In the data rows, the value 128 means zero.
Some points, one per row:
[129  86 128  21 127 168 126 128 129 127  98 128 124 151 128 129 128 128
 127 149 129 124 118 141 107 127 127 171 129 122 127 127]
[125  86 127  21 168 167 109 130 131 128  99 132 127 151 152 129 127 129
 137 147 114 122 119 141 116 128 111 169 128 121 139  92]
[124  87 127  26 194 161  95 135 129 126 104 143 133 144 167 130 126 132
 149 145 100 123 122 138 125 127  98 159 129 121 147  61]
[121  92 127  60 200 146  84 138 126 124 112 147 139 140 176 135 126 136
 159 140  96 125 131 131 131 129  82 145 124 124 154  54]
[117 107 124 137 176 129  82 140 118 119 127 154 149 132 169 142 123 142
 168 133  96 124 138 120 140 128  73 133 119 125 155  66]
[114 124 120 201 141 108  91 140 108 116 141 157 158 123 152 147 121 148
 172 128 100 126 150 112 144 123  67 120 114 126 155  95]
[113 145 119 222 106  97 103 137  97 114 151 158 169 117 134 153 115 153
 172 120 107 129 161 101 150 121  68 111 108 131 150 127]
[112 159 112 219  79  94 119 126  87 115 158 156 177 114 113 154 108 157
 162 116 116 130 173  93 154 116  77 100  99 136 144 155]
[114 169 110 211  64  98 132 118  77 113 159 149 180 112  94 151 104 151
 149 111 132 135 178  91 153 108  90 102  98 143 138 177]
[124 172 110 182  73 101 148 107  74 116 157 138 174 115  80 142  98 140
 126 113 143 138 182  98 152 102 107 105  96 150 130 189]
[129 174 113 130  95 107 158 102  77 121 157 128 168 119  85 132  94 123
 103 113 151 140 180 110 151  93 125 111  97 155 126 184]
[137 175 116  80 128 113 168  97  87 129 150 119 155 124  98 116  94 106
  88 117 152 144 172 123 147  89 139 126 102 157 125 167]
[144 172 128  57 154 121 170  99 100 137 133 111 137 126 117 105  91  90
  76 120 153 147 158 136 147  87 154 135 110 161 120 144]
[151 165 142  57 175 128 166 110 119 143 115  98 121 130 134  94  98  77
  74 125 147 144 144 150 144  88 172 147 114 162 119 122]
[156 151 149  62 183 135 156 133 136 151 101  95 107 130 155  88 106  74
  74 127 137 140 128 162 145  96 183 150 125 159 122 102]
[155 126 162  74 174 140 142 152 155 154  97  95  95 131 173  95 115  71
  81 127 126 129 118 166 149 106 186 151 131 155 123  83]
[151 105 168  98 151 142 131 162 170 157  95 102  87 128 175 112 128  77
  92 124 114 115 103 165 149 119 183 147 137 148 123  75]
[144  88 172 130 128 138 117 167 180 158  94 112  85 125 167 128 138  96
 101 122 108 110  96 155 152 135 171 142 143 143 122  79]
[132  80 173 160 101 136 108 168 186 160  99 123  88 121 149 147 150 123
 115 119 107 104  90 140 153 156 153 133 142 134 122  90]
[120  76 166 176  84 134  97 159 182 159 110 136  97 118 129 166 164 153
 125 118 108 106  89 124 149 170 136 123 143 123 120 107]
[116  76 149 177  75 135  89 130 172 148 129 148 109 119 109 173 172 174
 136 115 113 105  90 110 141 184 117 118 141 115 114 124]
[110  83 125 176  82 137  90  99 161 136 147 156 121 121  92 168 176 183
 141 118 125 112  93  97 135 190  99 114 144 108 106 139]
[113  92 100 170 104 137  94  86 151 122 158 162 132 124  79 149 173 183
 143 121 132 126  97  90 124 182  84 111 144 100 105 150]
[118 113  83 165 127 140 105  81 136 105 161 161 138 130  85 127 169 178
 140 123 139 139  99  88 115 167  73 113 146  93 106 162]
[124 133  74 154 154 144 119  80 128  97 160 151 143 138  98 105 159 165
 136 128 140 150 104  94 109 148  73 122 148  91 106 167]
[131 158  70 136 171 145 131  93 121  92 158 140 141 142 115  84 145 151
 128 129 139 153 105 105 103 127  82 126 150  89 112 164]
[133 169  73 116 180 142 142 131 119  91 153 126 136 151 139  76 130 133
 123 133 134 155 103 120 101 106  94 128 154  89 120 157]
[132 176  85 102 175 137 154 166 117  93 143 113 129 152 158  87 117 114
 120 134 127 153 101 136 104  86 110 127 153  92 133 146]
[129 173 108  92 158 128 166 176 117  98 127 102 119 151 173 107 102 106
 119 136 121 142  99 152 109  73 124 126 153  95 142 135]
[123 169 135  90 137 120 171 177 120 105 114  96 108 146 177 133  94 100
 123 134 121 121  98 163 114  69 142 124 146 103 154 127]
[119 161 163  89 114 110 167 175 119 115 103  93 101 139 166 155  88 105
 126 137 124 107  95 171 116  78 154 122 140 107 161 121]
[116 147 179  92  94 105 156 155 117 129 104  96  93 127 148 175  86 111
 137 137 128  98  95 170 119  95 164 119 128 115 163 115]
[116 134 187  96  82 100 146 115 112 143 104 110  92 117 127 177  86 122
 143 139 133  95 101 161 119 116 167 121 115 124 158 116]
[116 120 187 105  84  99 131  86 106 150 105 125  94 109 106 163  96 133
 151 142 139  97 103 147 114 139 166 124 103 131 152 115]
[121 111 181 117  94 101 117  80  98 158 108 136  98 105  90 142 107 139
 156 146 140 105 112 132 113 161 161 129  93 136 141 114]
[124 104 165 133 111 107 103  82  89 160 110 148 106 102  77 120 117 142
 159 149 139 128 121 119 113 178 151 136  84 143 131 117]
[128 106 138 146 134 118  93  88  85 157 118 158 115 106  82 100 128 138
 157 149 135 150 130 103 108 185 146 137  84 149 120 119]
[131 109 106 154 151 133  87 107  81 153 129 163 122 109 101  85 139 129
 155 148 127 163 136  91 107 185 140 139  93 150 109 121]
[132 117  86 158 166 145  91 139  87 145 140 159 129 117 119  81 146 118
 152 142 123 165 144  83 108 172 133 137 103 149 102 121]
[128 124  76 157 170 154  99 160  94 141 146 148 137 127 139  91 154 106
 144 138 116 164 149  84 111 153 130 133 123 150  98 121]
[125 132  73 153 164 156 108 165 107 131 151 135 138 135 160 111 155  94
 137 128 113 156 151  92 117 133 130 127 140 149 100 117]
[125 135  79 146 149 156 123 164 121 120 149 127 140 141 178 128 156  90
 133 119 114 123 154 104 120 113 134 122 159 145 106 117]
[132 136  87 141 133 152 136 159 136 113 152 113 141 144 178 144 149  88
 128 107 117  98 155 121 124  95 138 118 174 143 111 113]
[136 133 111 138 114 148 149 154 147 108 150 100 141 145 166 160 143  95
 128  99 124  88 154 131 129  82 137 115 181 140 119 111]
[144 127 132 135  97 137 159 135 157 105 149  94 140 140 144 167 134 110
 128  95 131  89 155 144 131  80 139 115 176 137 127 109]
[151 118 156 131  85 128 164 117 165 109 144  96 142 136 121 166 125 130
 128  91 140  90 153 155 132  86 136 117 166 134 132 110]
[156 109 167 129  83 120 168 105 168 112 134 103 144 130 102 157 119 148
 129  96 144 109 155 162 133 101 131 124 147 132 136 113]
[158 102 172 128  90 111 161 101 168 123 120 114 147 127  82 144 113 165
 132  98 146 143 158 162 131 118 122 130 126 131 136 115]
[150 100 171 126 106 111 149 102 161 132 112 126 153 125  78 132 112 172
 129 106 144 165 155 158 131 134 113 139 107 132 134 121]
[134 101 162 126 125 112 142 105 157 143 108 140 156 121  86 121 116 175
 128 116 143 167 158 152 130 150 103 145  87 133 131 128]
[114 109 149 124 142 114 129 108 150 150 108 151 161 120 105 109 122 169
 122 125 139 170 157 141 130 162  94 151  76 134 129 135]
[ 99 123 129 123 156 119 119 113 146 153 106 160 161 122 126 100 131 158
 119 132 132 162 152 132 132 167  89 155  76 135 126 143]
[ 91 138 109 120 161 125 112 123 145 152 108 161 163 126 148  96 141 146
 113 138 123 137 150 121 138 163  89 154  81 138 125 150]
[ 89 155  96 114 166 129 103 136 145 144 110 156 157 131 168  95 150 130
 109 144 116 102 145 113 141 153  94 150  99 138 123 156]
[ 94 163  88 115 161 132  97 144 149 134 114 147 152 131 178 101 156 116
 106 148 111  89 139 105 147 139 106 144 118 141 124 160]
[101 166  87 111 150 134  96 147 153 121 122 134 143 135 173 110 156 108
 105 150 107  88 135 101 152 123 120 136 140 137 125 156]
[111 170  94 109 135 132  99 146 156 110 130 122 135 133 158 120 150 104
 106 151 104  94 127 103 157 108 133 127 157 141 132 152]
[124 162 106 108 125 129 102 151 161  99 138 112 128 137 135 132 142 106
 109 151 107  99 123 106 157  95 149 117 173 140 137 144]
[135 153 124 108 117 123 109 150 162  94 144 103 120 135 113 140 128 110
 114 152 109 124 119 114 157  91 159 108 179 142 137 137]
[138 139 141 112 112 118 116 149 159  93 143  97 118 131  95 151 119 122
 118 149 116 150 112 122 152  95 167 104 175 141 141 126]
[141 119 159 116 110 113 122 137 152  99 146  97 115 129  78 159 102 129
 125 150 125 160 113 131 148 104 167 100 162 141 141 116]
[138 106 166 125 117 111 130 126 144 105 143 102 113 123  77 160  93 137
 131 150 137 158 113 137 143 118 161 104 144 138 140 107]
[137  99 170 135 126 112 139 113 131 122 141 111 113 124  91 158  87 139
 131 150 145 155 114 144 135 131 152 109 124 136 140 100]
[135  95 168 141 132 118 141 107 118 138 142 123 115 124 111 147  88 141
 130 147 152 152 114 149 130 148 138 116 105 136 138  96]
[131 101 156 147 139 126 147 102 107 152 139 129 114 124 133 137  94 135
 126 146 153 143 116 148 122 162 127 128  89 133 138  98]
[134 109 141 148 147 137 150 101 100 161 136 137 115 125 153 122 106 128
 122 141 154 125 115 146 118 168 119 139  81 128 133 102]
40 more points follow, each with its number after it:
[134 120 120 150 146 146 153  99  98 165 133 144 114 127 171 106 118 120
 118 135 151 112 111 142 116 168 115 148  82 126 133 109] 0
[136 129 101 147 140 153 155 105  99 166 129 149 110 128 179  96 134 114
 112 123 139 107 108 134 113 162 112 156  94 122 132 119] 1
[137 141  92 145 132 160 153 120 101 160 126 152 107 129 174  90 147 108
 108 114 129 108 104 129 109 148 115 158 108 117 133 130] 2
[136 143  87 138 125 161 150 144 107 153 122 149 105 130 157  90 158 102
 108 102 114 110  98 120 110 134 122 157 127 111 131 139] 3
[132 147  89 135 115 161 146 154 117 140 117 147 106 125 137 100 163 105
 110  94 103 111  93 113 109 119 126 147 145 106 133 149] 4
[129 141  96 132 104 154 141 160 122 128 118 140 103 123 117 116 166 108
 120  88  99 113  90 108 105 105 134 137 164 100 131 155] 5
[125 135 112 128  98 140 136 161 129 113 117 139 106 121 100 133 160 118
 129  85  97 116  89 104 104  95 136 124 174  96 130 156] 6
[125 122 126 125  96 121 131 161 128 101 117 133 111 121  82 148 153 128
 141  91 101 122  90 106 104  92 136 111 179  96 124 155] 7
[127 114 145 124  99 102 126 150 127  96 120 130 119 120  79 165 143 136
 150  99 109 130  94 111  99  97 132 101 174  95 121 147] 8
[133 107 154 124 110  95 122 127 122  96 119 132 125 118  89 169 130 142
 157 113 122 138 103 118  97 103 127  95 157 100 116 139] 9
[138 102 161 126 116  93 115 104 117  98 119 131 130 121 106 166 117 148
 163 127 138 143 111 125  98 115 119  96 140 103 113 131] 10
[141 103 159 129 125  92 112  93 107 105 120 130 133 120 123 149 108 146
 162 145 149 145 121 133 100 129 110 102 121 106 107 123] 11
[144 110 155 131 137  94 110  89 102 116 123 130 135 125 142 129 102 141
 162 158 157 144 129 140 104 140 102 114 101 112 106 114] 12
[138 123 143 129 145 101 106  89 100 131 124 128 131 133 160 112  99 134
 154 169 157 145 137 145 107 147  97 125  88 120 107 107] 13
[132 134 131 127 148 111 106  94 101 144 127 128 128 135 172  93 105 126
 147 173 154 146 144 147 112 153  98 138  80 124 110 105] 14
[121 147 117 128 149 129 108 117 104 153 129 125 121 141 176  83 110 120
 141 173 147 143 148 146 121 151  99 145  80 129 114 104] 15
[107 157 108 123 148 143 108 149 114 160 134 123 114 141 167  84 123 112
 134 163 133 133 152 143 127 145 110 151  88 135 120 106] 16
[ 97 162 101 119 141 152 111 165 123 159 136 116 109 144 150  99 133 113
 128 150 123 121 151 138 136 135 122 151 102 141 124 112] 17
[ 89 161 100 117 131 155 115 170 134 157 136 112 104 139 133 120 148 113
 124 134 114 110 149 130 143 125 133 150 118 142 131 116] 18
[ 90 157 103 115 122 154 121 170 145 142 135 108 101 137 116 142 154 119
 124 118 109 104 150 123 148 114 147 142 132 147 137 126] 19
[ 98 147 111 113 113 149 123 168 148 131 136 106 103 133  98 163 159 126
 126 103 110 103 149 118 153 104 154 137 145 149 141 133] 20
[115 133 123 116 106 143 127 141 154 115 133 108 109 127  85 176 152 136
 127  90 114 104 150 112 154 100 156 129 154 146 141 139] 21
[136 120 137 116 101 137 129 106 156 103 136 112 118 122  83 174 147 142
 130  86 120 106 150 111 154 100 157 126 158 149 139 142] 22
[153 111 148 120 104 135 134  86 149  95 133 117 133 118  86 158 136 150
 132  86 126 113 151 107 154 106 152 121 160 149 137 143] 23
[165 103 154 124 108 129 134  83 148  94 133 124 144 118 102 136 121 152
 133  93 131 132 152 112 152 116 145 122 153 146 131 142] 24
[167  99 158 129 118 127 137  86 139 101 135 129 157 118 118 117 111 151
 132 104 130 145 152 114 151 127 135 123 146 147 127 138] 25
[164 104 157 133 128 126 137  91 137 111 134 135 169 120 132  97 101 147
 128 114 130 154 153 119 149 138 127 124 140 144 122 136] 26
[155 112 151 136 137 123 140 110 133 127 137 141 172 126 149  83  97 140
 123 124 127 156 151 123 149 151 116 126 132 143 122 133] 27
[137 121 143 137 145 128 142 141 132 144 137 145 177 130 164  82 101 131
 118 132 122 158 151 131 146 158 111 124 129 141 120 125] 28
[121 132 133 138 152 126 143 162 135 154 136 148 169 129 172  93 108 119
 114 138 120 154 148 133 147 162 113 124 128 141 121 123] 29
[106 141 121 137 155 128 145 166 139 162 134 147 162 136 171 112 120 111
 109 142 124 140 143 137 146 163 117 121 129 140 126 121] 30
[ 96 148 112 135 152 129 150 163 148 163 129 146 151 136 162 130 131 108
 109 146 126 116 138 140 144 158 123 122 132 139 127 118] 31
[ 98 149 109 134 150 131 148 162 154 154 125 143 136 139 144 147 144 108
 111 146 128  99 134 141 141 154 130 117 136 134 131 118] 32
[102 148 107 133 142 129 148 152 157 144 124 140 125 137 128 160 153 110
 112 147 133  97 128 140 139 146 138 121 141 134 136 116] 33
[109 141 109 131 133 128 147 137 160 130 120 136 111 132 113 168 157 116
 117 145 138  94 124 141 134 135 143 126 145 132 141 118] 34
[124 134 113 134 126 127 142 114 162 115 116 135 105 130  96 166 153 128
 122 146 143  95 123 141 129 128 145 128 147 132 142 123] 35
[135 123 117 132 119 125 140 101 155 103 117 131 101 127  83 156 146 133
 127 147 145 106 120 136 122 125 147 138 149 132 143 124] 36
[147 116 121 133 116 119 138  99 148  95 118 131 100 123  80 145 135 141
 131 151 143 132 121 136 118 123 143 143 146 130 142 127] 37
[155 111 128 131 116 119 134 104 140  96 118 130 103 121  90 128 124 148
 133 150 140 153 123 130 112 123 137 147 143 127 137 130] 38
[155 110 132 134 120 118 130 106 130  98 119 131 107 120 107 118 110 150
 132 150 132 161 122 130 107 123 130 150 136 127 133 134] 39
Which three of these numbered points are nearest to each point below by angle, seen from the average point of the first points? Their numbers follow each, nearest first.
[172  95 149 130 124 154 119  78 105 124  87 162 122 128 128 167 131 124
 121 106 129 124 115 126 113 105 146 147 164 124  87 135] > 24 10 23
[124 133 146 140 118 157 141 127 116 130 162 157 148 122 114  73 111 129
  91 155 121 126 144 131 128 135  98 120 119 179 119 147] > 28 27 29
[120 110 140 151 141 171 143 105 153 107 122 130 110 125 160 181 143 153
 139  60 114 157 167 106 151  87 120 130 141 124 142 119] > 22 23 21
[105 135  99 124 125 137 128 113 107 145 148  91 130 146 124 133 116 120
 113 118 148 114 115 131 123 125 121 190 113 131 101 119] > 1 17 2
[127 141 102 113 141 122 169 106 166 108  99 159  92  95 122 157 127 138
 133 133 153  97  99 132 117 104 136 117 120 117 124 114] > 35 36 34
[132 137 126  99 130  91 137  99 137 129  92 100 126 123 111 165 151 124
 146 148 153 110 111 155 129 139 148 124 142 118 145 152] > 35 36 37
[183 151 102 129 137 126 173 116 153 152 115  99 110  83 122  90 173 150
 132 108 146 100 136 144 152 113 119 171 130 125 134 124] > 3 2 4
[ 96 118 163 141 112 133  86 113 143 100 112 141 154 170 148 171 118 109
 137 119 115 144 158 106 109 143 129  95 132 150 118 141] > 10 11 9
[110 130 105 104 140 124 148 134 115  80  81 108  76  74 151 104 190 142
 137 155 107  86  96  93 138 103 131 165 179 109 105 144] > 5 6 4
[156 121 131 113 170 145 131  96 130 111 110 105 126 107 116 134 144 150
 156 132 154 137 121 146 123 139 149 146 143  98 133 148] > 38 37 39
[131 145 118 126 141 140 117 111 111 140 120  88 124 157 133 112 115  96
 110 157 112  96 142 139 115 126 134 173 161 145 127 119] > 17 18 16
[101 153 108 121 176 106 156 132 119  82 125 105  99 145 160  94 141  85
 101  97 117  89 135 167  89 113 148 165 162 163 123 115] > 3 4 2
[140 126 149 117 113 141  93 127 131 146 139 103 117 162 122  97 120 117
 141 151 111 161 130 128 144 117 125 148 117 124 118 122] > 16 15 17
[119 144 141 128 104 121 139 168 117 138 158 149 148 131 108  83 115 111
  92 170 115 111 134 139 127 142 101 115 118 177 118 149] > 29 30 28
[ 92 137  90  99 131 134 177 113 114 176  72  82  92  74 152 109 192 147
 124 146 147  83  95 131 124 127 129 166 147 118 157 135] > 3 2 4
[178 148 109 128 139 125 157 139 172 135 111 122 104  86 130  91 177 147
 132  98 122 114 139 128 149 105 129 172 153 129 116 131] > 4 5 3
[147 129 127 105 152 114 135  91 136 119  95 101 124 114 114 151 148 137
 150 138 155 122 115 151 126 139 150 136 144 107 138 152] > 36 37 35
[145 125 122 113 118 144 155 103 162 116 103 164  86 103 123 135 114 133
 144 147 151 116 105 136 126  92 141 136 125 122  94 107] > 37 36 38
[127 127 128 146 114 140 133 102  84 190 149 111 139 154  97 145  95 119
 138 142 169 107 137 162 160 140  97 102  69 107 178 106] > 0 14 13
[139 134 110 113 128 133 165 104 168 110 101 165  87  94 123 148 122 137
 139 140 154 100 100 135 123  97 138 125 124 121 105 109] > 36 35 37
[119 148  96 116 150 113 164 119 161 112 104 145 104  95 123 166 135 138
 126 123 147 100  96 129 121 116 129 106 117 115 136 117] > 35 34 36
[129 145 123 122 148 146 119 136 165 131 114  98  93 135 141 107 126 123
 127 133  66 105 134 105 138 105 152 111 133 138 128 131] > 19 18 20
[160 141 121 128 140 123 138 159 185 115 110 139 104  91 136 101 177 142
 136  88 100 139 142 120 142 102 135 165 172 133  95 140] > 5 6 4
[104 156 101 126 165  94 122  97  95 118 114  91 154 130 115 121 182 100
 128 142 159 146 147 138  91 143 116 146 108 123 108  83] > 14 15 13
[106 151  93 102 148 106 168 163  92 146 165 104 139 100 134  83 111 149
 103 169 144 116 143 145 111 141 148 143  98 150 158 109] > 16 17 15
[151 117 147 118  97 151 115 115 139 134 124 130 102 152 122 106 113 119
 146 159 127 160 118 134 136 101 131 154 120 125  89 112] > 39 38 14
[131 115 144 124 126 106 110 148 133 121 115 158 143 107 136 127 133 145
 127 132 110 155 124 110 109 141 148  76 123 138 148 137] > 9 10 8
Here are 40 other points, each followed by its number:
[150 111 130 132 124 118 125 109 120 111 122 130 114 123 123 106 101 148
 126 149 126 162 124 128 106 123 125 152 131 122 131 137] 0
[144 118 128 131 129 118 123 114 114 125 126 128 121 122 141  99  99 142
 124 147 116 163 124 126 104 128 119 149 125 120 128 143] 1
[131 125 128 129 134 118 117 123 112 142 127 127 123 125 156  95 102 134
 119 142 112 156 121 124 104 124 117 144 123 117 126 145] 2
[122 132 123 126 138 121 115 135 114 155 130 126 127 129 169  95 108 123
 117 136 106 134 119 123 107 125 117 135 119 114 127 146] 3
[111 138 122 123 141 119 112 144 115 161 133 123 129 132 177 102 119 115
 111 127 103 107 114 123 111 124 121 126 119 112 127 147] 4
[109 143 122 120 139 123 113 147 119 165 130 119 127 131 167 109 134 106
 110 121 103  96 111 122 115 123 124 115 120 107 127 144] 5
[107 142 123 120 135 122 112 148 123 163 129 115 123 131 153 118 148 100
 112 111 105  96 107 123 116 121 131 106 120 106 129 144] 6
[110 139 127 118 130 125 112 148 127 154 129 112 119 130 135 126 159 100
 116 107 112  94 105 127 120 119 136  98 119 106 128 141] 7
[117 135 127 117 123 122 112 147 131 140 128 113 118 128 117 137 165 104
 122 103 122  96 100 127 124 117 138  92 119 104 130 137] 8
[129 126 131 119 116 124 112 143 131 120 125 111 114 127 102 146 166 112
 127 102 132 111 100 132 124 120 138  93 115 109 128 130] 9
[137 117 132 121 109 124 113 140 125 108 124 112 110 125  87 153 162 121
 136 103 146 139 102 136 122 121 136  98 112 110 130 125] 10
[146 111 132 122 105 127 115 131 120  99 122 119 109 123  81 156 150 127
 142 107 153 156 105 138 124 123 131 108 109 112 127 121] 11
[145 107 130 126 108 130 118 119 115  96 124 119 109 121  89 155 138 135
 143 114 159 161 110 141 125 124 125 120 104 116 126 116] 12
[148 108 129 129 109 135 119 112 104  98 127 124 110 120 102 149 128 140
 142 122 162 161 113 142 123 125 117 136 101 116 121 115] 13
[139 113 124 129 116 136 119 107 101 103 129 124 105 122 120 142 115 143
 139 127 163 162 117 140 126 123 106 149 101 123 117 112] 14
[128 119 127 110 127 214 126 127 129 129  62 127 126  75 128 128 129 127
 127  89 130 105 101 141  43 128 129  94 128  49 128 128] 15
[127 120 127 126 129 209 120 125 131 128  67 147 125  80 119 127 131 126
 146  90 138 106 102 149  70 128 126  95 128  54 103 179] 16
[121 114 128 142 130 181 111 127 129 125  94 164 122  93 110 125 128 124
 165 100 146 107 109 157 105 128 121 101 128  74  85 217] 17
[117 112 128 154 135 117 102 130 126 123 149 174 117 120 100 128 126 119
 179 108 150 118 124 160 137 128 115 110 125  98  73 214] 18
[112 106 127 158 134  67  98 132 122 120 180 171 115 146  95 127 123 115
 190 125 151 133 136 164 169 129 109 119 121 124  77 179] 19
[108 103 128 160 139  52  92 132 116 114 186 154 113 164  93 130 120 113
 192 142 147 146 155 167 196 130  99 127 118 149  92 131] 20
[109 104 124 158 140  53  93 138 108 112 178 138 118 168  94 133 111 113
 184 160 146 150 171 164 210 130  88 136 112 173 108  86] 21
[116 113 119 155 137  60 100 138 101 110 166 120 121 164 101 137 108 118
 166 171 143 150 184 150 211 126  82 147 104 192 125  53] 22
[127 126 113 150 136  82 110 136  93 109 143 104 131 157 109 142 100 125
 134 178 141 147 190 136 201 123  81 150 103 201 141  43] 23
[134 141 110 146 129 128 123 129  88 111 112  89 137 151 118 144  91 132
 100 176 137 150 187 115 178 115  83 153 100 199 155  71] 24
[145 155 107 138 123 171 137 128  89 122  94  80 146 140 128 146  86 140
  70 166 136 144 173  95 160 109  90 159 100 184 161 108] 25
[149 164 104 134 116 186 149 122  91 137  89  89 154 129 141 143  87 147
  52 151 131 137 156  78 137 100 100 161 104 167 165 143] 26
[149 169 109 124 114 188 160 118 100 147  94 103 162 118 151 141  95 151
  41 137 123 125 133  75 118  90 113 160 111 140 161 177] 27
[148 172 117 119 116 184 168 119 110 160 101 119 166 113 161 135 104 154
  37 125 119 116 110  86 101  85 129 158 116 120 152 198] 28
[140 169 132 113 118 173 167 119 124 167 115 131 170 111 167 129 116 154
  42 112 114 110  85 107  89  86 145 155 122  99 147 195] 29
[138 161 147 107 125 154 159 119 137 171 131 149 168 113 164 127 132 153
  63 104 110 108  65 133  76  90 158 147 128  81 142 172] 30
[133 153 158 104 131 129 146 124 148 171 144 161 170 113 156 124 148 147
  99 100 108 106  53 162  71  96 170 139 134  67 132 144] 31
[130 132 166 105 136  99 129 129 158 168 153 170 167 116 145 122 164 139
 147  96 109 107  50 181  65 113 174 131 135  64 126 115] 32
[133 115 176 105 135  86 116 135 161 154 154 165 165 117 132 126 177 130
 183  97 108 108  60 191  65 130 174 121 134  68 123  90] 33
[139 101 174 107 130  86 101 134 162 133 150 155 160 117 120 126 182 122
 208  99 109 116  79 177  70 148 166 117 130  79 116  72] 34
[143  94 170 111 124  86  91 135 159 110 144 139 153 120 106 132 182 115
 214 102 115 129 104 151  79 167 155 107 130  98 114  66] 35
[144  92 158 118 114  92  87 133 156  94 135 126 144 122  96 134 169 109
 210 104 121 141 125 120  88 178 142 104 126 115 109  78] 36
[138  96 134 127 109  99  92 129 148  87 125 113 134 125  88 136 154 102
 202 106 129 149 146  91  98 185 130 103 126 135 107  97] 37
[126 104 107 134 105 110 104 125 144  86 117  98 122 128  92 135 139 100
 188 110 140 151 165  68 110 184 119 103 126 153 106 114] 38
[111 112  89 141 107 122 116 118 141  90 115  90 109 131 100 134 124  98
 165 111 146 152 176  63 127 170 109 111 132 170 108 132] 39
The same question for these:
[113 150 109 128 139  99 108 100  92 141 111 102 172 122 101 135 180 113
 137 151 159 159 146 119  94 154 109 132  93 107 111  86] > 37 38 36
[141 142 115 131 126 148 121 109 108 133 122  98 127 153 131 121 112  96
 113 154 131  99 147 144 114 131 127 174 156 144 115 113] > 25 24 26
[126 219 130 204 129 123 165 127 130 129 163 108 128 209 141 127 128 131
 128 113 128 152 144 191 120 126 159 119 128 119 170 135] > 31 30 32
[136 135 137 128 140 125 120 165 192  99 106 159 110 107 145 117 166 134
 141  86  89 149 142 107 133 100 136 153 180 136  81 145] > 17 18 36
[152 136 114 138 113 152 130 108 105 127 125 114 129 148 130 129 111 103
 118 147 150 122 150 147 117 133 124 170 151 143 103 115] > 25 24 26
[115 126 128 125 155 127 132 143 134 113  99 105 167 147 119 113 151 173
 113 130  92 100 153 133 155 105 127 110 146 109 153 157] > 28 29 27
[127  45 146  73 123 119 104 135 100 121  84 127 143  52 153 140 119 151
 144 138 132  98 155  66 150 152 160 125 127 133 104 157] > 38 37 17
[ 94 133  86  99 125 137 176 107 114 202  84  85 107  87 153 116 168 143
 121 139 161  99  96 149 116 142 126 156 126 119 179 129] > 29 30 5
[134 176  91 126 123 148 161 109 100 155 188 131 153 194 100 128 140  82
 105 161 143 160 154 185 175 131  71 157 140 153 159  96] > 23 24 22
[108 190  90 148 132 142 179 114 118 157 193 113 145 166  99 122 149  96
 100 152 134 159 150 172 171 117  90 159 145 152 185 100] > 24 23 22
[104 140 127 126 116 117 130  77  99 126 158  88 164 150 142 113 100 128
 118 161 160 122 159 131 104 167 127 110  83 154 165 117] > 24 25 23
[111 133 121 122 150 143 134 138 129 120 103 102 162 155 116 106 155 162
 116 138  88  97 155 127 151 106 126 124 147 111 143 154] > 28 27 29
[162 116 136 132 116  94 137 133 143 125  98 145  86 105 146 152 122 118
 141 114 150 116  84 110 102 138 150 102 135 148 159  97] > 10 35 9
[ 96 132 131 128 162 106 136 143 151 126 138 129 132 106 137 134 144 148
 135  97 118  91 140 114 146 147 140  98 127 116 159 148] > 7 8 6
[ 95 108 156 144 122 131  80 145  80 100 162 167 123 179 114 154  62  97
 147 156 104 168 121 123 153 122 108  87 116 100 114 125] > 20 19 21
[ 81 136 102 139 172 154 167 128 162 132 133 134  61 143 167 104  88 127
  81 131 128 107 149 191 188  83 114 141 163 158 136 164] > 4 28 27
[111 109 147 128 133 122  91 154 100  52 154 166  98 153 130 131 108 108
 150 157  84 168 110  92 150 105 122 117 160  99  73 139] > 19 20 18
[138 120 107 109 111 134 145 110 114 198 181 122 137 165 142 136 111 132
 117 125 165 166 100 179  91 168 125 126  95 127 183 125] > 31 32 30
[ 81 129  77 146 131 150 145 111 144 102 113  95  77 140 128 120  97 104
 111 117 146 147 182 108 157 134 105 126 144 186 115 154] > 39 25 24
[142 122 133 132 108  92 131 134 148 128  93 147  89 118 150 149 124 115
 121 105 142  99  84 107 103 134 154  95 138 143 165  97] > 9 8 10
[102 122 158 139 108 128  99  89 127 108 129 124 165 168 146 156 110 113
 133 133 136 140 162 114 103 155 127  92 111 151 136 131] > 38 39 37
[166 111 126 117 109 126 127 118 120 180 193 143 152 184 140 144  87 126
 121 114 161 173 104 178  83 172 131 110  84 129 161 124] > 32 33 13
[120 106 145 134 137  96 135 142 126 112 116 141 163 108 120 148 123 173
 121 122 154 157 138 155 151 125 107  91 126 124 148 141] > 12 11 19
[ 94 121  77 146 118 139 131 113 140  94 112  88  92 136 112 128 111 100
 135 113 147 151 182  81 139 152 107 119 138 182 110 146] > 39 38 24
[133 157 111 124 119 146 120 110 134 137 150 136  90 129 128 120 116  64
 127 132 125 102 134 131 146 127 113 181 110 153 110 129] > 22 21 23
[161  90 161 153 103 152  98  75  97 130 113 131 140 154 119 114 131 108
 127 104 122 144 114 120 114 124 119 146 150 119 101 144] > 0 1 13
[106 120 139 147 115 139 113 115  78 177 154 132 139 173 100 156  73 107
 140 146 154 138 130 151 162 137  99  89  76 104 158 110] > 21 22 20
